Named turns come first, each shown by rows before and after it. Which turns, in which order, take the first row of each pair that follows to the second? Write the first one first, as in the answered first pair.
turn K156:
[  6.4  20.3  13.4 -20.0 -17.5 -17.7  -0.8   3.9  -8.5  26.6   2.6   4.7
 -20.5  -1.0  -8.1 -14.1  -6.8] => [  3.3  23.5  29.6 -10.3  -6.5   2.6   6.3  13.1  21.9  12.9 -17.8 -12.7
 -21.8   1.9  -5.2  -6.4  -2.1]
[ 16.3   0.3  -3.7   1.9   0.9   9.1   8.8  18.3   4.8 -15.7 -18.2  20.7
  -3.8 -15.0 -19.8   0.7 -18.5] => [  6.8  -0.3   1.5 -16.2  -0.9 -26.1   7.5  -9.9 -23.5  21.5  18.0  -7.9
 -10.6  -3.9  -5.8   2.7   6.9]
[  2.5  16.8 -23.2  -0.9  -2.2 -28.5  15.9  24.5 -22.7  22.2   3.7  20.2
 -22.3 -43.9 -24.1  17.8  12.0] => [-13.8  19.1   0.0   4.9  16.8 -16.5  28.1  25.4   3.1  17.9 -12.8 -21.9
 -32.8 -30.1 -11.2  28.4  29.2]
turn K499:
[ -1.8  -2.3  14.3 -22.8   3.1 -13.2 -25.1 -16.9 -11.4   5.7  38.1 -16.5
  14.3  36.5  28.0 -12.2   2.2] => [-12.6 -21.7   7.4  -3.8  19.6   0.2 -17.9 -21.9  -7.0 -14.1  28.8 -23.9
  23.6  29.1  34.0   0.1  13.7]
[ -1.4  32.6  -0.9 -19.5  -7.2 -14.3  -7.2 -15.5  -7.6  21.2   7.6   2.1
 -10.0   7.8  15.9 -20.3 -12.7] => [-12.2   2.0 -13.8   8.5  12.6  17.8 -10.9 -21.2  -0.1 -18.2  -4.0  10.1
  18.0   3.9  25.3 -12.2 -10.0]
[-19.7 -11.0   2.8  12.6  15.8  17.0   8.2  -8.8   5.9 -17.5  -3.0 -36.8
  11.6   2.5  14.6  13.7  10.3] => [ -1.8  22.8  13.9 -21.9 -14.1 -12.1   2.3  -2.7  -3.0  22.5  10.2 -34.9
 -15.5  13.1   2.1  -5.9  -4.9]
[-24.4  13.4  -8.2  -2.2   8.9  -7.6 -12.1   1.3   4.1  37.2  61.6 -30.7
   1.5  15.3  18.2 -16.0 -14.8] => [-27.7  -5.6 -13.8  14.8  20.5  12.2 -22.7  -2.1  11.0  11.9  56.7 -16.5
  22.8  14.6  26.6 -20.7 -19.9]
turn K340:
[-10.1   4.8  11.1  -2.9   7.0  -8.7   0.3  -9.4  -0.7   9.1   8.5 -28.1
  -9.7  17.7  22.2  -2.2   3.9] => [-11.7   1.8  12.3  -2.9   4.9  -3.9   1.1  -7.4   3.5   7.5   4.8 -32.0
 -13.5  17.5  22.7  -2.0   5.8]
[ -8.3   3.2   5.9  -4.8  18.4  16.9  23.6  -7.7  20.6  14.4 -19.6 -38.4
  -6.1  12.5  -1.9   7.0  38.2] => [-16.3 -19.7 -10.3   3.8  27.0  12.0   6.8 -29.0  -3.1  10.0   5.7 -28.7
  11.5  17.1   7.0   0.5  43.5]
[-15.3 -16.8 -17.5   7.2   1.8   2.4 -21.8 -15.2  -8.4 -10.0  10.5  -1.6
   8.5  -0.7  14.7  -5.7  -3.5] => [ -3.9   7.9  -8.2 -14.9 -17.7 -13.9 -18.9  -6.2  -9.2  15.3  13.5  -4.9
 -10.1   2.3   3.8 -13.5 -11.4]

Between the rows of a pair lie two turns.
[  1.3  16.3 -29.9 -13.4 -15.5   1.7  28.2  32.2  34.9  10.8  -4.8 -11.4
 -12.0 -16.0  -2.3  -5.1  11.7] => [ -2.1  15.4 -27.5 -19.9 -16.1  -5.4  28.7  24.3  27.0  20.4   3.9 -21.0
 -18.0 -10.7   0.2  -3.4  17.5] : K156, K156
[ 22.7  -2.5 -43.7   1.7 -12.0 -11.5 -12.0  -7.9 -24.9   2.0  30.5  44.6
  21.5 -16.0 -10.1 -29.5 -14.3] => [ 10.1   1.7 -43.7  -1.9  -9.8 -35.4  19.6 -13.0 -34.1  29.2  26.7   9.7
  -2.0 -27.9 -21.8  -6.6  15.8] : K499, K340
[ -7.2  17.5   1.1   4.9  10.5  12.5  11.5   1.2   3.8 -14.6 -21.0 -14.7
   2.9   5.7  -0.9  21.5  -6.2] => [ -1.6  10.7 -16.6   4.7   6.1   2.1  11.2  -6.0 -23.4 -11.8  -7.3   8.3
  11.8 -10.9  -9.8  23.1  -3.6] : K156, K499
[-11.1  -9.3   8.5  27.8  26.0  38.4  32.5  23.6  35.7 -19.8 -48.7 -41.4
 -22.8 -10.5   1.1  35.4  28.5] => [ -2.1  -5.5  -6.7 -19.3  -8.1 -42.8  11.1 -16.7 -52.5  53.3  33.8 -33.5
 -31.1   3.0   3.7  12.7  36.3] : K340, K499
[ 13.4  15.4   6.7 -17.0 -16.7 -29.6   4.0  -4.6 -16.8  23.9  12.4   2.3
 -15.9  -0.1  -2.3  -6.3  -1.5] => [ 18.8  19.3  15.0  -7.3 -14.3   4.7  -1.7  15.3  21.5  -7.2 -14.0  14.2
  -5.2   3.1  -0.6 -10.4 -24.4] : K340, K499
[  7.0 -18.0 -16.3   9.4 -11.5  20.6 -31.1  15.9   7.0 -39.0  -1.6  34.5
  27.7  11.1   2.4 -19.0 -25.0] => [  1.7 -26.0 -40.5  12.1 -12.0  -0.4  17.4  16.2 -19.4 -15.1 -11.0  28.0
  11.2 -30.6 -30.1  11.1   6.3] : K499, K156
[ 16.8  27.1  -0.3 -11.9 -19.1 -23.9   6.4   6.8  -7.9  35.9   7.9  16.3
 -16.9  -6.5 -33.1 -19.3 -16.4] => [ -7.2 -23.4 -17.7  40.7  28.2  25.0   2.5 -10.2   0.2 -27.2  -7.7   9.2
  23.6 -14.7  -8.3   0.4   2.7] : K340, K340
[-23.0   7.7   7.8  -9.6  -5.0 -12.2  10.4   6.8  -4.4  37.9  12.2 -25.4
 -15.4  15.4  19.1  21.4  40.4] => [-11.3  11.7  23.9  -9.9  -5.3  15.0 -25.8  13.2  24.5   7.4   8.5  -7.4
   2.7  41.3  36.7  -4.8   6.0] : K499, K156
[ -1.6 -12.0  13.5  -7.2   2.4 -20.3 -44.8 -22.5 -25.6   2.0   6.8   1.7
  -4.9  10.0  15.3 -27.6  -3.4] => [ -4.3 -12.1  16.3  13.1  15.2  12.6 -38.4  -1.1  10.5 -29.7 -26.1   4.5
   0.4   5.6  15.8 -23.6 -13.4] : K340, K499
[ 19.4   9.7  -3.6 -10.3 -16.2  -2.5  -7.6  15.3   6.6   6.2  -3.4  29.3
   5.9  -4.1  -9.4 -13.2  -9.3] => [ 12.6  11.2   7.1  -5.0  -4.8  12.8   1.5  20.3  32.1  -3.2 -18.2  10.4
  -0.4   2.4  -5.4  -8.2  -2.9] : K156, K156
[-14.9 -35.1  -2.1  19.9  21.9  -2.5 -28.5 -32.6 -15.2 -17.3  28.3  -7.9
  28.4  16.4  40.8  -7.0   7.3] => [-18.2   0.3  14.7  -0.6  13.1 -25.7  22.7 -11.8   0.5  30.6   2.6 -55.5
 -23.0   8.6  14.6  17.1  36.3] : K156, K499
[  9.0  14.4   9.2  -8.0  -8.1 -24.9  21.9 -13.1  14.5  16.2  -8.3 -20.6
 -10.1  13.9 -12.2  14.5 -13.3] => [ 13.6  18.9  13.0 -14.6 -11.9 -19.9  12.6 -10.7  18.3  14.0  -5.0 -10.1
  -5.3  21.4  -7.3   4.3 -24.2] : K340, K499
[  4.5  17.5 -11.1 -11.5  -5.2 -18.7  -6.9  -7.6 -27.1  26.0  -5.2 -11.4
   0.0   3.6  -3.5  -7.2  10.4] => [ 17.9  28.2  -6.0 -12.1 -13.8  -6.5 -18.4   3.0 -15.4  15.9 -12.6   7.8
   1.2   7.4  -5.1 -22.2  -8.7] : K499, K340
[ 12.7   3.3   1.6  35.3  -5.6  10.5  -5.4   6.3  14.0 -23.7   3.8  26.5
   6.4 -26.8 -12.5 -18.5 -25.4] => [ -7.4   3.7  16.8  15.6   4.4 -23.9  -4.7 -26.2  -6.1  13.5  37.4 -33.6
 -11.3  -0.4  10.6  -9.3  13.5] : K340, K156
[-19.0 -10.1 -20.0   9.5  17.6  -0.1  -1.3 -31.5 -24.6   2.5  22.8  20.3
  11.3  13.7  11.3  -8.1  20.8] => [-11.8 -10.1 -23.8  14.4  15.9  14.9  -1.5 -21.3 -17.8 -14.4  11.1  41.1
  15.3   7.7   4.7 -12.1   5.6] : K156, K156
[  1.8 -19.5 -22.3  12.6  -8.8 -31.0  14.9 -10.7 -44.8  17.7  19.7  20.8
   5.4 -30.3 -24.4  -1.1  14.8] => [ 24.4  -6.0 -10.9   9.9 -19.4  -3.1  -8.8  12.8 -11.2  -8.0  -5.3  55.8
  14.7 -25.1 -25.9 -23.4 -27.4] : K340, K499
[ 13.9  15.0  17.8 -28.1 -16.7  -8.0 -17.3  -2.0  -0.7  15.4  10.8   3.6
  -4.3  13.3   4.3 -12.6  -7.6] => [ 11.1  -5.0   2.9 -14.9  -7.7  -0.7 -25.1 -13.6 -17.7   1.7  23.6  18.6
  13.9   8.8  11.4 -12.9  -5.4] : K499, K340
[-12.0 -51.2 -11.8  29.7  -0.1  32.7 -16.1 -15.4   7.1 -22.3  18.0  -5.7
  20.8  -4.6  36.4  -9.8  -9.6] => [ 14.2  10.5  21.9 -19.0 -42.7   0.8   5.0  23.0  27.3  31.7   1.8 -12.7
 -34.0   1.4   5.1 -19.7 -29.1] : K340, K340
[ 16.1   6.5  16.4  -8.6  -8.2   8.4  -8.1  11.2  23.0  -2.3 -30.8  -1.9
 -18.9   1.1  -3.2 -19.1 -20.9] => [  9.4   7.1  23.4 -16.3  -3.2  -2.7  -2.9   0.1  20.6  11.0 -24.6 -25.8
 -26.9  11.0   6.6 -13.5  -8.2] : K156, K156
[  7.3  13.8   6.3  -5.8  -5.1 -10.9  12.2  -6.8  -3.3  13.8   5.7  -3.3
 -12.4  -0.5 -10.1 -14.5   3.8] => [ -5.2  -3.1   1.1  14.7  10.9   4.6  16.4 -11.1   2.6  -7.4  -2.7 -10.9
  -1.4  -6.5  -5.0  -2.6  13.5] : K499, K499
[-25.4  10.0  -1.2  -1.0 -30.8 -27.6 -24.6 -20.6  -2.4  31.4  47.8 -24.2
  20.0  17.4  -2.3 -19.4   2.3] => [-38.5   4.6  10.0  31.0  -5.5  19.6  -0.5   1.0  48.5  -7.2  -6.3 -46.9
  19.1  11.8   0.5   4.0  11.0] : K340, K340
[ 12.4   6.7   3.2 -14.0  -8.5  14.3 -25.1  19.6  10.4  -5.6   1.1  18.6
  11.6  11.2   8.0 -18.2 -25.6] => [  6.8   1.0   0.3  -7.3  -4.3  20.8 -23.1  17.0  13.5 -15.6  -1.2  18.7
  18.5   7.8   9.3 -14.6 -23.8] : K340, K340
[ 22.3  14.3  -0.7   2.5   8.5 -14.1  -5.7   2.9  -8.6  29.4  10.4  10.5
  -7.2  -9.5  30.6  26.6  20.2] => [ 32.6  23.9   5.0  -0.4   1.2  -5.6 -11.5  14.7   5.2  23.8   3.3  25.4
  -8.5  -3.9  29.9  16.1   2.2] : K499, K340
[  4.5 -45.5  -8.3   1.5  -6.6   0.5 -12.8  -3.7 -16.2   2.8   3.9   3.9
  11.4 -16.5  11.8 -12.5  32.7] => [ 11.7 -33.2  -3.9 -10.9 -18.2  -7.5 -19.7  -1.4 -16.2  12.2  10.0  11.0
   2.7 -11.9  10.1 -24.6  21.5] : K499, K499
[ 14.7  35.5  -4.7  26.4  17.3   4.7   3.0  -0.8  16.1  -5.3  -4.6  17.1
  20.0  -1.5   3.3 -20.0   5.7] => [  7.6  33.8   3.8  25.4  25.1   4.3   5.6  -5.4  21.2  -0.9  -2.7  -5.9
  13.7   5.6  10.6 -15.3  16.6] : K156, K156
[ -6.9  -1.7  11.3   0.5  11.3  14.6   3.3   9.2  23.3 -18.5 -10.4  -3.0
  -8.5  -0.1  23.7 -15.7  -4.8] => [-14.4  -9.5   4.3  -1.0  14.1  -7.0  13.7  -5.6   0.1   3.7   3.0 -23.9
 -11.3  -6.3  24.5  -2.2  19.9] : K340, K499
[ 27.6  23.8 -15.6  -4.8   2.4  -5.7 -10.6  11.8  -9.3  32.6  12.5  18.1
 -25.0 -32.6 -21.2  20.5  -4.5] => [ 10.1  -3.9 -23.6  26.5  31.6  26.6 -14.3   1.0  -2.5  -4.3   3.6  14.5
  -0.5 -33.8  -9.7  31.3   6.8] : K340, K340
[  3.5  -4.1  23.5  -1.2   7.2  -2.4 -54.7 -28.1 -14.3 -37.9  11.3  25.4
  39.6  22.0  32.9 -10.1 -13.1] => [  5.7  39.4  59.4 -24.9  -1.9 -12.8 -36.1  -7.1  23.8  -7.5  -9.6 -11.8
  -1.9  39.7  25.3  -8.3  -7.7] : K340, K156
[-23.2   1.1   3.1   6.4   0.6 -18.4  40.6 -15.3 -11.2 -16.6  -6.5   8.4
  23.3 -10.0 -11.6  -4.6 -15.3] => [-19.5  13.1  11.6  -8.0 -13.0 -28.5  30.4 -12.1 -13.8  -2.8   3.7   6.9
  16.2  -0.6 -10.7 -14.3 -22.4] : K156, K499
[-12.3  -3.1   4.7   7.3   1.9   0.2  34.5  17.6   1.9  13.3 -16.1 -17.1
  -2.6 -14.4 -23.8  29.9  23.8] => [ -2.6  20.5  31.6 -22.6 -12.0 -13.2   8.2  16.9  13.6  30.9   3.3 -25.2
  -8.6  22.0  -8.2   4.8   3.5] : K499, K156
[-15.9 -18.3   8.0  -8.0 -12.9   4.2 -32.9 -18.7  -2.9   1.6  28.4   1.1
  30.3   9.1  30.3 -33.7   2.7] => [-32.6  -5.3  21.1  -5.8   2.0   4.0   2.4  -8.4  24.2   9.7  -0.9 -46.6
   4.8   7.3  23.1  -5.8  31.2] : K156, K499
[  2.1  39.3  11.6 -27.0  -1.7 -54.9  26.3  22.0 -19.3  15.5   4.0   3.2
 -13.9 -13.0  -6.6 -43.1 -31.4] => [  5.1  14.5  -2.4  -7.9   7.4 -32.8  -0.8  11.8 -26.9 -21.4  11.6  39.2
  20.4 -15.7   8.6 -54.1 -48.1] : K499, K340
[ 20.8  11.2  12.1  -5.2  -9.2  -2.1  -0.7   8.8   5.1  -7.8   3.3   6.6
  -0.2  -1.3 -16.9  -0.8  -5.7] => [ 15.1  -3.5   8.1   0.8   0.0   5.4 -13.3  -3.3   4.4 -20.2  12.7   7.5
  16.5   5.8  -0.4  -2.4  -3.6] : K156, K499
[ -9.5 -10.3  -6.2 -15.5  -7.7  -6.6 -28.2  15.9  -3.9  -4.8  23.5   6.2
   4.0  28.1  31.5 -10.2   1.6] => [ -4.5  -9.6 -11.1 -14.4 -11.5   1.1 -26.7  21.6   0.4 -14.2  15.5  16.8
   9.7  23.4  26.4 -13.0  -5.7] : K156, K156
[ -8.6 -20.7  -5.2  18.6   7.0   2.9  11.8  -8.3   1.2  -7.9   2.1 -10.5
   9.2  -1.8  -7.3  20.2   8.6] => [  5.3  -7.4  -4.6  -1.7  -9.8 -16.6  16.4  -1.8  -8.2  16.5   8.5  -3.5
  -6.0  -4.8 -18.0  13.0   5.0] : K156, K499
[ 22.4   1.9  -3.3 -25.9 -17.3 -34.0 -14.2  -7.4 -33.0  13.8  35.7  21.3
  -4.7   8.7  -3.0 -18.5 -19.0] => [ 26.1  25.8  11.8 -31.8 -23.0 -28.2  11.0  22.8   1.6  19.8  -1.3   5.8
 -31.9   1.9 -21.1  -9.7 -22.3] : K340, K156
[-11.7   6.2  20.7 -29.0  -8.7  17.4  19.5 -50.8   6.2  41.7  30.0 -28.0
   0.5 -26.3  14.0   7.5  17.8] => [  3.6  20.0  25.0 -18.9 -13.2  45.5  36.0 -12.3  41.3  21.7 -13.5  -5.7
  -6.9 -44.0 -10.0   8.0  -4.5] : K156, K499
[-12.8 -21.3 -30.1  25.4  23.2  28.3   3.0   6.0  11.9 -30.2  -0.1  44.5
  27.0 -34.4  21.2  -4.5  -4.2] => [ 10.2  28.6  -9.6 -25.0 -21.8 -15.3  -6.2  16.5   1.3  25.0  23.0  53.2
  -7.8 -15.7   7.6 -32.3 -28.0] : K499, K499
[ -0.9 -13.7  15.9  -0.3  -3.2  12.4 -31.5   3.0 -16.5 -23.5  14.6   5.4
  28.2  19.9  17.3 -11.6  -1.0] => [  1.7   6.8  26.0 -20.9 -18.8  -7.0 -28.6   8.3 -12.9   5.8  19.9  -6.6
   5.7  27.0  11.5 -15.5  -1.2] : K156, K340
[ 13.5   7.0   2.8  -4.7 -12.9  16.5 -17.3  10.9  10.1  -5.1   2.5  23.9
   7.4   3.9  -5.3 -19.6 -23.0] => [ -2.8  15.9  23.9 -11.5  -3.8   8.9  -1.1   5.1  23.5  12.7  -2.8 -24.4
 -13.6  14.1   3.3  -3.6   4.0] : K156, K340
[-12.0   8.0  -4.5  12.4  -0.4  10.3  44.0  21.2  14.3  10.2 -25.9 -16.4
 -12.6 -32.4 -27.3  21.5  15.8] => [  0.4  -7.7 -13.6  25.2  -2.1  36.8   4.4  18.1  16.4 -28.5 -20.1  29.3
  23.1 -24.2 -14.1  -1.1 -19.3] : K499, K499
[-12.8 -12.5   3.1  -8.6  33.2   1.4 -11.3  -1.6  17.5  -3.8 -18.9 -30.1
 -21.1  16.7   6.3   4.6   0.9] => [ 13.8  -9.3 -19.1 -11.4   9.4  -5.0 -22.3  11.0  -3.9  -4.7 -18.2  26.0
 -10.2  -0.2 -16.2 -14.3 -30.4] : K156, K340
[ -4.2   1.9   2.4  -3.9  11.1  16.6  -9.9  20.7  14.7   8.1  11.4   9.7
 -11.5  -2.9   2.4   6.0  -3.6] => [-12.9  -3.6  -0.7  -0.4  12.2  12.1  -7.1  13.9  10.1  13.8  13.5  -1.6
 -17.5  -6.8   2.8  14.1   7.8] : K340, K499
[ -8.1 -31.4 -26.9  -7.6  15.2 -33.2   9.6 -22.2 -52.9  25.6  30.0  -7.3
   2.5 -10.9   4.0   5.3  40.4] => [ -4.0 -48.0 -33.5   5.8  20.5 -10.4  -8.6 -28.5 -51.9  -0.6  30.8  16.5
  22.8  -9.1  14.4  -4.8  24.6] : K499, K499
[ -9.2  -5.6   6.5   7.8   1.3   2.6   7.7 -11.8   3.9  -6.6  -3.1 -17.1
  -8.0  -2.9   3.7   4.3   7.0] => [ -0.4  -2.4   0.3  -3.9  -9.8 -10.2  -2.6 -17.5 -11.3   1.7  15.5  -4.9
  -6.9   2.4   1.7  -8.3  -1.1] : K340, K499
[-25.2   4.0  14.6   2.2  16.0   6.5   8.7   3.9  18.8   4.5 -14.1 -51.8
  -6.5  11.6  18.9  22.9   9.0] => [-13.7  -9.4   8.3   9.6  13.2  27.4 -25.6   0.6  20.5 -24.8  -7.8 -10.0
  24.9  19.2  29.8  -4.5 -23.3] : K499, K499
[  5.9  34.1  -1.9  -4.9 -23.5   2.3  -6.9  25.5   8.6   7.5  -5.1  18.5
 -11.3  -4.3 -20.5 -21.6 -23.2] => [-11.7  -5.0 -19.8  26.4   2.8  18.3 -20.4   3.2  -7.4 -26.6   6.6  23.5
  23.3  -6.7  -0.7 -12.8  -9.9] : K340, K340
[-20.4  -8.7   4.3 -34.0 -11.0 -19.1 -33.2  -1.5 -30.6  27.2  24.6   3.3
  -7.1 -11.2 -10.9 -10.9 -34.6] => [-11.1  -8.6   0.4 -19.5 -10.4   8.9 -31.3  22.2  -5.4  -1.8  -5.9  27.9
   2.0 -21.6 -19.3 -14.3 -55.7] : K156, K156
[ -8.4  14.8   7.4  -2.9   3.5   0.4  30.5  24.0  15.0  16.2 -23.9 -37.5
 -30.8 -10.1 -12.9  15.4  17.2] => [  7.2  26.0   6.1 -28.0 -15.8 -27.4   1.8  13.1 -11.2  38.5  13.1 -17.9
 -26.2   5.8  -8.1 -10.6   2.7] : K340, K499
[  8.6 -12.0 -23.6  -3.9 -18.5 -24.3  10.1 -16.4 -45.3  17.7   9.9  14.2
  -5.7 -19.6  -6.8  13.3   0.2] => [ 17.7 -13.3 -23.7  11.9 -17.0   6.1  12.2   5.7 -13.3 -12.1 -20.9  34.4
   3.4 -29.6 -15.7  10.5 -18.7] : K156, K156
[ 42.9  30.3  -3.1 -26.7 -38.5  -8.2 -17.2  30.7  29.4  19.2 -12.0  42.2
  -9.2  -7.5 -23.8  -9.2 -38.9] => [  7.9  18.7  -6.9  -5.2  -8.1 -10.4  39.7  26.0  33.6  31.6 -33.4 -19.8
 -30.2 -28.6 -27.7  43.4  22.6] : K499, K499
[ 13.2   9.4  -4.8   2.5  -0.5  24.1  13.2  16.7  16.3  -6.5 -35.0   1.3
   0.7 -23.7 -21.1   9.1   6.0] => [  8.2   7.7 -10.5 -14.8  -6.7  -9.4  17.5  -0.5 -16.0  25.7  -7.2 -11.7
  -9.7 -23.0 -20.8  13.4  27.2] : K340, K499
[-39.5  -8.0  16.8   7.2  28.9   5.4  24.9 -18.4  18.0   5.0  -8.8 -70.4
  -8.7   4.6  20.3  35.1  46.5] => [-10.1 -23.7 -12.9  39.8  20.1  50.4   2.2   7.7  27.5 -57.3 -34.8  22.4
  32.7 -25.9   3.6  13.0  -6.2] : K340, K156
[ -3.3   2.2  -4.6   5.7 -12.0  -2.8 -17.3  -0.9 -12.1  -9.0   0.6  21.5
  -2.5   1.0  16.9  -9.5 -17.1] => [-12.8  -5.1 -13.1   8.1  -6.4 -17.6  -1.5  -7.7 -25.3   3.0   7.4   3.0
  -7.0  -3.9  14.2   3.2   7.2] : K499, K340
